Some points, one per row:
 54 -18 -36   3  28  39 -31   5
-50  21  40  -7 -18 -33  27   7
-37  18  35  -2  -7 -42  26   3
 42 -32 -45   9  10  68 -36   6
 -6   8  10   9  -5 -14  10 -14
-2  0 -3 12 -3  2  3 -4
-49  21  39  -8 -21 -31  31   6
-19  20  21  -4  -2 -38  22  -8
-47  16  39  -6 -25 -40  20   5
 38 -28 -45  11   7  70 -38  12
-55   5  36 -26 -11 -20  22  20
 17  -9 -10   6   1  21 -13  -5
 15 -11 -10  13  -4  28 -12  -3
-54  12  45 -17 -16 -34  31   7
 20 -16 -19  15   1  43 -13  -1
100   5 -60   0  42  -6 -42 -12
 41  -4 -21   1  23  -4  -6 -15
 86  -9 -55  15  25  26 -41  -8
-49  15  41 -18 -14 -33  25  14
 31 -13 -11   5   9  20 -11  -6
 45 -27 -51  16  13  70 -47   3
-32  21  36  -5  -8 -40  23  -6
  1  -2   1  13   1   5   2 -10
Then 10 other points, each followed by its number:
-50  15  32  -5 -22 -30  25   4 0
 30  -1 -17   0  18   0 -13 -10 1
 12 -21 -17  13  -7  23 -10   3 2
 47 -38 -48  11  15  75 -42  10 3
100  -3 -58  -8  35  14 -43  -2 4
-42  27  38  -8  -5 -44  31  -3 5
 21 -20 -26  10   0  38 -17   5 6
 56 -41 -55  11  18  86 -44  11 7
 -6   4   8  12  -1 -13  14 -10 8
 17 -18 -23   9   3  35 -13   4 9
Which of these numbered points is nearest to each point below, ignoring the 3 directions in which the first points spread most? Its number follows each.
105   5 -57   6  39   4 -39 -20 > 4
-41  16  26  -7 -10 -36  28  -5 > 9
-50  15  40 -11 -14 -40  27   5 > 3
-18  11  21  -2   0 -29  18 -13 > 1
 58 -38 -55  15  10  77 -41  11 > 6
-55  10  40  -7 -17 -32  27   4 > 3
 38 -30 -37  13  19  54 -26  10 > 8
-11  24  11  -5   4 -35  19 -10 > 5
 45   1 -16   0  23  -2 -11  -9 > 7
 48 -35 -46   7   7  65 -39   7 > 6
-52  15  34 -12 -19 -34  26   9 > 0
 31 -25 -38   7   1  45 -19   4 > 6
 83 -10 -59  11  23  26 -42 -13 > 0
 95  -6 -61   4  29  17 -41  -9 > 4
-23  19  27  -6  -5 -42  23 -14 > 1
